In the rows, zero is written as 128.
One turn or mirror swaps these rows in pairs. Which row does each one swap with?
z_128: [ 97 172 128 147 101 139 163 126  88  99 129 124 148 175 119 144 148 152
 115  98 133 119 120 139 108 142 108 126]
z_995: [134 137 114 121 131 100  87 128 145 163 127 115 102 154 114  96 126 134
 117 148 110 114 124  90 160  72 119 126]
z_402: [149 152 112 114 126 147 110 152 194 119 137 123 137 113 139 131 116 147
 139 162 106 129 108 108 104  94 135 111]
z_187: [144 140 128  95 143 141 103 145 190 112 130 120 129 103 146 135 129 147
 131 159  96 131 105 109 115 117 132 101]
z_682: [143 132 124 107 145 147 115 134 192 115 136 124 137 106 138 128 126 151
 132 166 102 126  99 107 107 110 142 110]
z_570: [136 131  99 125 128 100  91 137 148 165 143 111  96 153 120  99 124 133
 109 141 110 119 127  91 168  85 125 118]
z_162: [133  90 144 143 149 142 142 159  89 150  99 141 110  99 103 135 122 103
 139 104 139 155 122 129 151 148 121 137]
z_971: [139  85 151 136 146 124 152 174 111 146 110 151 133 105 103 133 111 114
 143  91 132 128 117 121 155 156 120 135]
z_901: [113 178 121 131  79 124 167 119  93  94 131 117 139 163 122 143 151 132
 103 101 145 114 127 136 119 129 102 125]
z_323: [121 108 149 141 157 155 137 153 100 130 113 137 126 103 102 148 128  84
 135 117 132 146 114 119 172 157 117 147]
z_858: [138  87 149 133 140 147 157 141  93 125 100 139 122  83  92 138 107 100
 131 106 124 139 124 122 146 151 131 135]
z_449: [122  88 160 141 143 111 144 140  99 148 105 142 129 103 105 122 118  93
 134  96 123 140 114 147 144 152 129 132]
z_463: [140 146 100 141 127 100 110 141 144 164 130 110  93 160 133  86 131 125
  98 129 118 113 121  97 159  76 128 124]
z_438: [122 100 148 159 145 151 156 149  91 144  98 133 127 104 108 144 133  90
 142 110 111 142 106 136 152 150 125 135]
z_121: [127 141 102 117 128 100 101 133 154 165 138 121 103 164 127  94 126 127
 104 152 116 109 130  93 152  79 122 128]
z_248: [105 167 118 127  79 137 160 119  83 100 122 145 132 154 127 154 138 146
 106 102 141 114 128 128 110 121  88 118]
z_660: [131 139  97 118 127  99  95 128 145 158 129 117  95 156 125  96 136 124
  99 157 129 124 115  90 170  87 122 132]
z_800: [148 134 121 105 133 149 113 157 181 124 134 119 139 115 144 133 109 149
 152 155 104 131 108 115  89  97 131 118]
z_759: [137  88 150 137 131 142 141 159  89 143  98 144 117  89 103 141 131  97
 118  99 119 140 117 121 143 153 106 118]
z_290: [138 134 118 102 139 151 105 139 186  97 136 116 138 116 141 126 127 145
 123 166  98 135 109 112 111  94 137 110]
z_769: [123 105 146 142 146 147 143 157  84 144 102 131 142 111  95 123 115  95
 135 101 117 146 118 135 153 165 120 137]
z_134: [130  99 151 141 156 141 148 144  92 150 100 137 127  91  96 141 120 102
 118 101 137 153 126 132 144 163 119 122]
z_890: [103 178 126 137 105 130 160 113  81  98 127 140 142 158 120 154 131 158
 101 108 160 124 124 136 116 128 104 118]
z_583: [143 142 108 106 135 141 109 148 193 120 126 108 144 107 145 124 140 156
 126 150  98 130 116 121 105  93 129 113]
z_341: [148 136 123 105 143 144 108 143 190 109 130 108 139 110 149 135 132 160
 130 153 112 134 105 118  98 104 136 115]
z_378: [142  95 152 145 152 138 159 142  72 133 107 138 124 103  99 122 113 104
 127 106 119 140 127 122 147 155 132 142]
z_278: [132 138 103 123 141 100  99 122 139 158 125 113  96 155 124  87 123 125
 106 147 126 116 128  91 168  79 126 131]
z_279: [131  96 149 144 142 150 139 157 103 129 104 130 125  98  82 113 103  95
 134 101 109 154 120 130 159 147 122 132]
z_938: [131 100 153 145 157 133 150 143  89 154  94 139 124  98 108 139 117  99
 135 110 123 154 106 122 159 155 123 136]
z_157: [144 135  96 116 123 103  89 131 139 156 122 103  95 142 116  87 122 117
 103 138 120 124 119  85 166  82 127 118]
z_834: [104 182 125 138 105 149 156 121 100  93 136 123 132 165 126 166 160 142
 109 115 151 119 119 129 130 138 105 146]
z_829: [119  80 143 135 140 134 147 156 100 132  91 133 120  92  86 135 122 103
 126 106 122 153 137 125 140 156 125 132]
z_771: [129 137 100 123 131  91  99 127 141 172 129 109  99 153 112 104 114 121
  98 145 122 123 118  91 160  81 122 125]
z_285: [141  91 141 132 145 127 149 165  91 131  95 148 123 102 100 128 115 105
 141  95 118 148 114 138 162 146 115 128]
z_230: [110 171 121 138  94 142 168 121  96  91 138 114 131 176 102 136 150 158
 107 108 134 113 129 135 101 124 112 124]
z_630: [146  85 157 144 144 154 155 160  97 126 100 137 127 109  89 140 122 106
 129 114 129 157 116 118 164 142 126 132]
z_936: [102 165 122 134  80 124 149 124  90  79 118 135 136 164 106 146 142 159
 103  99 152 122 130 129 113 122 116 125]
z_951: [148 147 120 106 136 148 113 139 186 113 126 121 144 111 136 132 136 147
 136 160 108 138  93 113  98  96 147 110]
z_562: [111 175 121 117  96 116 179 136 111 110 120 136 134 172 130 147 133 156
 109  83 148 107 124 132 112 131 109 138]
z_781: [135  99 151 134 156 136 151 154  83 121 112 137 126  95  89 135 105 108
 121 100 135 141 141 116 159 150 120 137]
z_52: [136 110 145 129 157 138 150 152  97 132 112 144 125  86  90 127 119  76
 130 107 137 150 118 105 149 150 116 128]
z_258: [146 150  96 124 133  99  97 116 148 150 133 103  97 160 123  97 120 126
  93 148 119 116 127  93 167  93 118 127]
z_87: [114 165 120 128  92 111 161 112  92 100 133 131 151 158 129 141 139 147
 118 101 149 114 126 158 101 133 115 132]
z_554: [136 142  91 124 126 102  99 130 134 154 135 100  93 164 125  88 137 126
 109 141 112 126 130  95 165  81 120 124]
z_421: [100 176 127 134  96 134 160 120  97  93 136 136 133 174 115 147 150 146
 103 110 156 117 134 129 107 123 106 122]
z_383: [136  94 159 137 147 137 148 150  90 140 102 134 133  87  90 125 126  93
 136 107 113 155 128 134 136 144 130 133]
z_113: [130 144  98 115 123 108  95 119 144 159 139 115  97 155 129  95 131 135
  97 153 121 106 131  91 172  96 118 119]
z_184: [112 170 113 135 102 137 162 115  95 102 129 128 155 172 133 159 143 149
 105 106 160 119 118 141 111 128 106 123]
z_813: [143 133 101 128 127  95 108 133 143 164 137 103  96 163 126 101 124 134
 104 147 113 114 130 102 174  82 118 121]
z_180: [127 132 108 125 130 102 103 124 145 170 132 108  86 150 125  98 143 122
 110 147 123 120 125  80 167  88 131 115]
z_667: [132  98 154 141 144 141 140 162 100 138 105 137 121  82  98 128 117 100
 126 112 125 158 124 131 156 158 118 141]
z_334: [138 147 108  93 131 140 114 151 189 122 137 118 134 111 142 130 129 154
 133 152  95 131 107 113 103  98 142 109]
z_612: [106 177 125 126 105 130 163 110  87  96 145 131 134 166 139 156 148 157
  96  97 141 121 126 132 118 120 116 128]
z_960: [130 128 111 109 129 141 118 137 187 110 135 107 129 111 142 133 131 162
 135 159 103 133 107 104  91  96 130 103]
z_346: [141 146 112  93 122 140 107 150 182 106 136 110 142 107 152 138 120 152
 135 161 115 141 104 115 113 102 129 106]
z_939: [125  86 164 141 131 140 150 148 102 138 111 138 130  89  99 133 120  92
 147 112 118 141 114 124 151 155 116 130]
z_69: [148 145 123  96 132 149 119 146 193 120 127 127 139 113 145 131 126 148
 144 150 100 133 106 115 109  97 146 107]
z_912: [106 169 132 144  88 135 164 115 107  98 148 121 131 155 120 154 140 159
  92 108 161 126 115 122 111 132  92 135]
z_299: [107 154 119 123  89 137 172 120 100 108 122 136 128 177 118 152 150 162
 113  95 146 115 121 145 106 124 106 127]
z_620: [147 145 107 115 135 134 114 143 188 118 135 121 145 100 140 136 133 158
 137 150 111 138 104 111  96 103 139 103]
z_186: [101 168 127 145  86 128 157 112  92  95 136 125 146 170 118 139 140 150
 100 100 144 125 136 145 113 111 105 128]
z_468: [133  85 148 127 158 145 139 147  92 146 122 141 132  94 111 139 112  97
 129 102 121 153 125 126 159 151 128 136]
z_876: [136 133  95 138 133  98 102 122 145 161 131 100  97 157 122  99 121 124
 102 153 118 128 127  98 167  83 113 129]
z_994: [134 128 122 100 131 155 108 149 183 116 134 115 138 111 140 127 130 152
 140 157  96 145  98 115 102  97 140 112]
z_170: [104 164 141 131 104 145 173 117 104  90 129 131 133 155 115 155 138 160
  90  86 155 120 136 125 112 131 117 130]
z_131: [113 160 125 142  92 129 169 111  93  81 127 123 124 164 117 155 136 147
  91  94 147 112 129 130 118 121 111 123]
z_343: [143 144 104 136 130 103 105 142 155 169 134 106  89 151 118  98 128 123
 101 150 113 115 124  91 158  83 124 123]
z_853: [112 156 131 143 102 146 167 112  96  83 129 129 145 172 128 148 125 144
  95  91 142 121 126 139 104 129 114 129]
z_664: [114 171 116 134  94 148 184 117 100  88 117 126 128 175 118 154 141 148
 105 108 147 135 136 127 125 117 106 132]
z_204: [115 174 113 144  91 146 155 120  81 101 124 123 146 174 125 161 140 131
 121 106 144 116 117 147 121 126 107 135]
z_163: [157 141 120 108 135 131 101 157 191 125 132 121 136 107 150 125 130 154
 134 152  97 136 109 114 108 107 135 118]
z_784: [143 135 113 102 137 138 106 142 192 112 132 121 132 113 148 139 138 150
 138 165 111 146 104 109 106 111 128 113]
z_304: [102 171 120 132  99 135 162 133  92  91 123 135 129 169 130 157 142 154
 107 102 161 125 117 144 105 114 107 125]
z_153: [143 137 105 125 130 113  94 114 144 150 134 103  87 152 121  91 137 131
 102 152 108 124 132  89 165  88 129 130]

z_153 swaps with z_290
z_278 swaps with z_341
z_449 swaps with z_87
z_800 swaps with z_463
z_163 swaps with z_121
z_323 swaps with z_834
z_936 swaps with z_829
z_682 swaps with z_258
z_230 swaps with z_279
z_630 swaps with z_664
z_383 swaps with z_186

